These views show one set of named points, seen from different sides, and a view may be mirrored.
A view may leave some points out. In some views, one point has been moved. Which views, in the order they come, and which point in each? Write no view if no view has one.

-- scene 1 --
view 1:
  lavu [-62.5  57.9 -37.3  69.3  14.2 -16.7 -13.1  15.5  40.9  81.5  -9.6  24.7]
  mus [-47.2  63.4 -51.8  65.4  33.1 -17.7 -17.9  14.9  42.6  66.0 -13.7  31.7]
  pon [-60.4  49.8 -60.0  83.6  24.1  -4.5   6.9   7.5  51.5  51.0 -34.9  -4.3]
  raro [-62.1  47.1 -56.5  67.2  23.8 -22.7 -19.1  15.1  37.6  76.9  -9.6  28.9]
  Mufi [-45.9  70.3 -51.8  73.0  29.6 -15.1  -1.0   7.1  42.2  84.9 -21.1  26.0]
  goso [-50.4  61.4 -61.4  77.3  32.5 -11.4  -4.3  15.9  47.8  60.5 -16.7  15.9]
view 2:
  Zape [ -3.7  11.9 -27.8  12.7  16.3 -13.5  56.4 -15.3 -20.6  64.0 -22.7  16.7]
  pon [-26.3 -12.1 -35.4  36.0  -6.5 -10.9  36.3   5.5 -19.3  75.6  14.8  -7.1]
  Mufi [-21.3   1.7 -18.0  32.2 -18.7 -30.4  46.3  -3.5 -34.8  64.6  -3.0   8.3]
  raro [ -5.9  -4.0 -13.2  27.7 -10.5  -8.7  35.7  -5.6 -34.6  51.7   2.1  27.3]
  lavu [ -8.9 -10.8  -9.1  37.4  -6.2 -17.7  45.9  -1.4 -30.6  55.1 -16.2  24.3]
view 3:
  raro [ 45.7  32.6  -5.2 -11.6  46.6  55.3   0.2  50.0 -16.1 -14.8  -4.7  35.0]
  Pefo [ 40.5  26.8  -5.3 -16.0  45.6  36.8   1.8  33.2  -6.0  -8.2   9.0  52.7]
  Mufi [ 33.7  29.7 -17.1 -18.4  25.4  71.7   1.8  49.3   5.7 -16.4  -3.4  37.3]
  Zape [ 32.7  36.2 -35.9 -28.0  35.8  53.3   5.7  63.0 -27.1 -17.4   7.4  66.8]
  mus [ 29.6  26.7  -5.5 -17.4  29.5  52.4   8.2  45.2 -12.0 -14.8  -2.8  41.4]
  goso [ 35.1  30.4 -24.7  -8.1  19.8  50.1   7.0  42.1  -8.8 -19.6   0.3  30.0]
  pon [ 38.1  31.2 -53.9  -2.2  20.9  47.8  -6.4  42.1 -13.6 -32.2  13.9  27.9]
  lavu [ 45.3  31.2 -15.7 -11.8  50.5  59.1   2.6  47.9   1.6 -10.0   0.3  50.3]
view 4:
  mus [  5.8 -25.3  24.5 -15.2  -9.7   5.9  30.5 -22.6  -7.0   6.0  23.5  11.9]
  pon [ 10.3 -21.5  30.2 -51.1   0.5  11.7  36.7 -56.6 -28.7   2.0  46.8   8.7]
  lavu [ 16.1 -21.3   7.7 -39.0  -2.3   9.0  50.0 -21.3  -8.3  -0.7  24.7  19.8]
  goso [  2.7 -27.6  28.6 -24.0  -7.0  12.1  34.2 -42.7 -20.4   4.0  29.9  10.4]
  Mufi [ -2.0 -24.1  22.7 -25.9 -10.8   4.8  46.7 -39.9   1.5  -2.8  16.5  17.5]
  raro [  8.2 -22.9   6.7 -18.6 -12.5  -8.8  36.7 -22.7 -17.6   1.9  26.5   9.8]
  Pefo [  7.7 -30.1   7.5 -24.3   0.4   0.0  22.7 -18.9  -6.8  28.8  29.4  16.1]
  Zape [ 10.6 -20.3  17.8 -47.4   3.5  24.1  43.7  -3.9  -6.7  -3.5  40.2   7.2]
view 5:
  pon [ -3.5 -39.6 -36.4  -4.9 -16.5  -7.2 -15.5  10.9 -19.6  16.6  -6.5   5.6]
  mus [ 11.0 -26.1 -17.6 -18.4  -3.0   6.0 -23.5   4.9 -11.0  -6.5  30.0  24.1]
  Mufi [  6.4 -38.5  -1.5 -13.3   1.2  10.5 -28.4   2.3 -18.8  -7.6  13.2  14.8]
  goso [  3.0 -33.3 -19.6 -12.8 -14.2   2.2 -19.5  13.3 -19.0   4.7  19.6  13.3]
  raro [  6.5 -24.1 -28.6  -1.8  -0.5   9.8 -39.2   1.8 -19.3  -9.8  27.4  23.9]
  lavu [ 11.2 -39.1 -25.0  -1.7   1.8  20.9 -38.0   1.1  -3.9 -13.1  19.0  16.1]
  Pefo [ 21.0 -23.8 -33.4 -10.7 -10.2  10.3 -33.6   4.7  10.4 -12.2  26.5  14.7]
view 6:
  pon [ 13.1  60.9 -32.5 -22.1  10.7  39.5  56.3 -89.0  24.6  24.4 -36.3 -14.6]
  Zape [  9.3  69.9 -37.9 -24.2  -1.7  14.3  64.3 -89.8  -3.5  10.5   2.4  -4.7]
  raro [ 20.3  58.4 -33.8 -29.4  -0.9  56.0  49.0 -83.0 -11.2  -8.7  -7.2 -11.7]
  Pefo [ 29.0  41.1 -39.3 -34.1 -18.1  51.2  63.2 -85.4 -13.8  11.6  -3.2 -11.3]
  lavu [ 21.2  41.5 -28.5 -17.1  -9.1  43.1  48.5 -80.3  -8.1  -3.0  -0.2 -13.5]
Views with a point moved: view 2, view 4
  moved in view 2: pon
  moved in view 4: lavu

-- scene 2 --
view 1:
  kof [ -1.9   6.3  -9.6 -15.1   4.1   9.0   0.8  19.5]
  rugi [  8.7  17.2 -12.5  -0.6 -13.0  11.8   5.7  18.3]
  guri [  8.7  13.1 -13.1  -3.7 -10.1  15.5   6.7  23.3]
  rem [ 3.6 17.2 -7.9 -5.7 -4.8 16.4 11.6 10.8]
  ruboz [  9.2  15.2 -15.6  -4.8 -11.0  13.8   5.2  25.8]
  fuma [ -0.6   6.0  -7.8 -11.9   5.9   6.6   5.4  17.5]
  fomuf [ -2.0   7.9 -11.9 -14.4   7.4   1.4   3.4  23.1]
view 2:
  rem [  1.8 -12.0  -1.8 -12.2 -12.8 -10.9   4.4  10.6]
  kof [  6.2   3.5   2.3 -14.8   0.4  -8.7  -0.4   3.3]
  fuma [  2.1   1.5   1.2 -11.5  -1.5  -7.1  -3.8   4.3]
  ruboz [15.8 -6.5 -1.6 -3.2 -7.3 -9.5 11.7 13.7]
  rugi [ 11.7 -13.7  -0.2  -5.8  -8.2  -5.6   9.5  15.7]
  rop [  5.9   2.9   0.4 -17.6   0.4  -8.1  -0.4   4.2]
  nir [  8.2   6.4  -0.3 -10.1   4.0  -4.7  -2.3   5.0]
  guri [ 11.5  -8.0   0.9  -2.9  -7.8 -10.1  10.3  12.1]
  fomuf [  8.8   6.6  -1.5 -10.7   1.2  -5.1  -7.0   4.5]
view 3:
  kof [ -4.3   3.1 -24.2  -6.1  11.9 -13.1  26.0   8.7]
  ruboz [ -2.0  12.7 -15.9   4.4  13.6  -7.0  39.1  -2.6]
  rugi [ -5.4  12.9 -11.7   9.3  10.5 -10.7  34.0  -3.8]
  fuma [  3.2   8.8 -12.6  -1.4   7.0 -12.5  28.1   7.7]
  nir [ -1.7   4.2 -24.7  -4.7  11.2 -15.8  29.7  14.9]
  rop [ -4.6   3.0 -25.1  -5.7  12.6 -15.7  23.7   7.4]
  guri [ -3.1  12.0 -14.5   3.2  11.8  -5.4  36.1  -2.1]
  fomuf [ -1.0  -0.5 -22.9  -5.9  10.7 -17.8  30.0  13.5]
  rem [ -1.8   6.4 -11.3   0.9   8.9 -11.2  22.4  -7.6]
view 4:
  rugi [-27.6  -4.6 -13.1  37.7 -25.9 -52.9  18.6 -13.4]
  ruboz [-26.8   0.9 -12.8  36.3 -21.7 -46.6  20.4 -12.5]
  fuma [ -7.9   0.4  -8.4  48.7 -32.5 -45.1  25.8 -11.8]
  rem [-20.0   0.6 -14.0  40.8 -31.6 -60.1  27.3 -13.3]
  guri [-26.7   0.1 -13.2  38.6 -23.0 -48.9  23.3 -10.7]
  fomuf [ -6.8   4.4  -6.5  47.6 -32.3 -39.2  21.0 -14.0]
  kof [ -7.3   1.5  -6.4  42.9 -32.0 -42.8  26.3 -10.0]
  nir [ -6.7   0.8  -6.8  46.3 -29.1 -38.4  21.9 -13.4]
  rop [ -5.8   0.8  -6.0  41.1 -33.0 -44.4  25.8 -11.8]
view 5:
  fuma [-11.5   1.2 -10.0  10.4  27.2   9.0  23.1  27.8]
  kof [-14.5  -1.8  -9.7  10.5  29.2   4.6  23.3  24.9]
  fomuf [-20.2   1.4 -11.6  11.4  24.1   7.9  21.2  26.0]
  rugi [ -5.1 -10.4 -24.0  10.7  40.8   9.7  10.5  31.4]
  guri [ -4.8  -8.3 -20.3  13.2  36.8   2.9   9.2  30.2]
  rem [ -0.4  -4.3 -20.4  14.6  40.2   9.4  22.9  32.6]
  ruboz [ -8.7  -9.5 -22.6  13.6  37.9   2.1   7.3  30.1]
  nir [-19.4   0.4  -9.1   8.5  26.2   6.2  18.5  26.1]
view 6:
  ruboz [-42.4   7.5  -7.0   6.1  -8.2  19.4  21.8  24.1]
  kof [-28.9  -2.0  -0.2  10.7 -23.8  13.4  24.4  25.7]
  rem [-37.1  -1.8  -8.4  14.4  -9.3  15.5  34.5  16.8]
  guri [-38.6   7.4  -7.7   7.6  -7.8  20.5  25.2  23.5]
  rop [-29.5  -4.8  -0.8  10.5 -24.1  10.7  24.9  24.9]
  nir [-30.7   0.3  -3.3   7.9 -29.5  14.0  21.9  27.0]
  fuma [-28.6  -1.6  -4.4  12.2 -26.3  15.5  28.6  22.7]
  rugi [-42.0   3.9 -11.1   3.2  -7.0  19.0  27.5  18.3]
  fomuf [-32.5  -1.4  -2.0  10.6 -31.2  15.4  22.5  24.6]
Views with a point moved: view 3
  moved in view 3: fuma

-- scene 3 --
view 1:
  lek [  1.5   3.8   3.3 -30.1  16.0 -12.0 -36.6 -10.3]
  fuvez [  5.0   8.7  -6.0 -23.4  18.8 -25.2 -35.9 -12.7]
  vaku [  1.6   9.0   0.9 -12.5  23.0 -26.6 -35.6 -12.8]
  figo [  0.2  -7.1   9.1  -5.7  15.6 -15.1 -55.5  -5.1]
  pori [  8.0  16.4 -17.0 -26.3  21.4 -36.3 -28.5 -17.3]
  Mezum [ -0.3  -6.5  12.0 -22.0  12.6  -4.8 -49.3  -4.7]
  gadut [  4.5  14.6  -8.2 -19.0  23.3 -32.4 -29.8 -15.6]
  Tamu [  5.1  -1.1  -2.5  -4.1  17.8 -27.3 -53.4  -8.5]
  veg [  2.5   9.6  -2.2 -12.8  22.1 -29.0 -35.4 -13.1]
  tobi [  9.0  -3.0 -10.7  -3.8  14.6 -32.9 -61.2  -7.4]
view 2:
  lek [ 17.9  11.3 -14.0 -32.9 -13.9  -4.6  -2.7 -35.9]
  vaku [ 11.8   6.8  -4.7 -19.6  -8.5   5.3 -11.4 -28.0]
  pori [ -8.2  17.9 -17.8 -18.5  -3.8  10.3  -4.9 -28.7]
  veg [  9.1   8.5  -5.8 -18.8  -7.5   7.3 -10.2 -28.4]
  figo [ 34.1   4.0   9.4 -27.6 -15.3  10.4  -8.6 -40.2]
  tobi [ 17.7  12.7  10.3 -21.6  -8.8  29.5  -6.0 -43.8]
  Lepu [ 35.9   0.5   9.9 -26.5 -15.6   5.8 -11.9 -35.7]
  Tamu [ 20.9   8.5   8.1 -20.8 -10.1  19.5  -8.9 -38.0]
  torup [  8.8   8.0  -8.2 -19.4  -7.4   3.4 -10.8 -25.5]
  Mezum [ 35.0   6.8  -1.7 -37.1 -18.7  -2.0  -3.1 -42.3]
  fuvez [  7.3  13.2 -12.0 -24.4  -9.1   5.8  -4.4 -33.5]
  gadut [  0.8  12.0 -12.3 -17.5  -5.7   7.3  -8.7 -26.5]
view 3:
  Lepu [ -1.9  -4.1  -6.9  25.2   4.0 -17.1   3.6  50.1]
  torup [-22.5  -0.2  -5.3  14.9   7.2  -0.8 -10.5  32.7]
  figo [ -5.2   0.6  -7.5  24.7   5.9 -20.7   1.1  53.8]
  vaku [-20.5  -1.1  -4.5  15.2   7.9  -4.6  -7.6  36.1]
  pori [-39.2  10.9  -4.6   8.6  12.8   1.8 -20.5  31.4]
  Mezum [ -0.4  13.5 -11.9  32.6   0.3 -14.2  -2.8  47.7]
  kotib [-13.4   8.7  -8.0  23.6   4.7  -7.2  -7.7  40.7]
  tobi [-25.4   1.5  -3.0  13.0  17.2 -25.5  -5.6  60.5]
  veg [-23.4  -0.8  -4.8  13.4   9.0  -5.0  -9.4  35.9]
  Tamu [-19.0  -1.8  -4.0  15.5  12.4 -19.0  -3.4  53.0]
view 4:
  kotib [ 33.0  48.5  12.4 -13.7   1.4  22.5   5.8   2.6]
  pori [ 42.8  51.0   4.8  -3.2 -12.1  24.2  28.6 -15.2]
  lek [ 37.6  46.8   4.1 -15.3   7.7  24.1   9.4   4.5]
  Mezum [ 28.4  45.0  13.8 -23.7  10.9  20.4  -5.9  10.3]
  torup [36.1 52.4 12.8 -0.7 -6.9 25.8 13.9 -0.7]
  fuvez [37.0 49.6  8.4 -9.5 -4.4 23.0 16.0 -5.9]
  tobi [ 23.3  48.8  27.4 -22.3 -16.4  11.8   2.5 -17.3]
  Lepu [ 21.6  50.0  26.9 -14.2  -0.7  19.8 -10.1   9.6]
  veg [33.7 52.1 15.6 -3.2 -9.7 23.9 12.7 -3.7]
  figo [ 22.2  47.9  25.9 -20.1  -1.6  17.4  -8.8   4.5]
  vaku [33.7 52.3 16.3 -3.3 -7.5 24.4 10.1 -0.4]
  Tamu [ 24.6  50.3  26.0 -15.8 -11.5  16.7   1.3  -7.0]
view 5:
  Mezum [-33.8  -9.1   9.7   0.2 -13.3  35.3  32.4 -21.3]
  fuvez [-27.4  -8.4  16.1 -22.2   3.2  47.8  28.9 -37.5]
  tobi [-12.3  -2.6  20.7 -13.0  -7.4  23.8  36.2 -51.9]
  figo [-26.0  -1.9  12.5   3.3  -8.9  24.9  30.9 -34.4]
  gadut [-26.3  -5.8  16.9 -25.9  12.8  49.9  24.5 -44.7]
  vaku [-27.5  -2.2  14.5 -14.2   9.5  42.3  24.3 -40.2]
  pori [-23.6  -9.3  19.9 -36.2  11.5  55.1  28.7 -46.8]
  Tamu [-18.6  -1.4  17.0  -8.2  -2.4  27.8  30.9 -46.1]
  lek [-34.3 -11.8  11.9 -14.9  -2.8  49.4  30.2 -25.4]
  Lepu [-28.6  -0.1  11.0   6.2  -3.4  26.2  26.4 -32.5]
  torup [-28.6  -3.3  14.5 -17.3  11.5  46.5  23.2 -39.7]
  kotib [-30.4  -7.7  12.8 -11.3  -1.4  41.6  29.4 -31.1]
view 6:
  Mezum [-13.1 -12.9  -2.7  -9.2 -20.1 -34.1 -11.6   0.3]
  gadut [ -7.8   3.4   4.2  -6.3  19.8 -19.6  -5.9   8.9]
  tobi [-12.1 -12.5  -2.0 -17.3   6.9 -19.3   8.5 -20.4]
  kotib [-11.2  -5.7   0.1  -7.4  -3.2 -27.8  -9.0   4.5]
  pori [ -3.0   7.0   7.3 -11.7  27.2 -18.4 -12.2   7.3]
  Lepu [-18.8 -15.5  -6.5  -2.1 -14.9 -27.9   6.3  -1.8]
  veg [-11.4  -1.7   1.5  -4.6  11.4 -20.8  -0.9   5.9]
  vaku [-12.2  -2.9   1.0  -2.7   8.7 -22.2  -1.1   7.2]
  figo [-17.3 -15.9  -5.3  -7.4 -14.0 -28.0   4.5  -7.1]
  lek [ -8.2  -3.0   2.0  -9.6  -4.7 -30.4 -18.1   8.8]
  fuvez [ -6.9   0.2   3.3 -10.3  10.1 -23.7 -10.9   4.9]
  Tamu [-14.2 -11.3  -2.2 -10.3   2.6 -21.8   7.7 -10.3]
  torup [-10.4  -0.3   1.8  -2.5  11.2 -22.0  -4.1  10.3]
Views with a point moved: no view
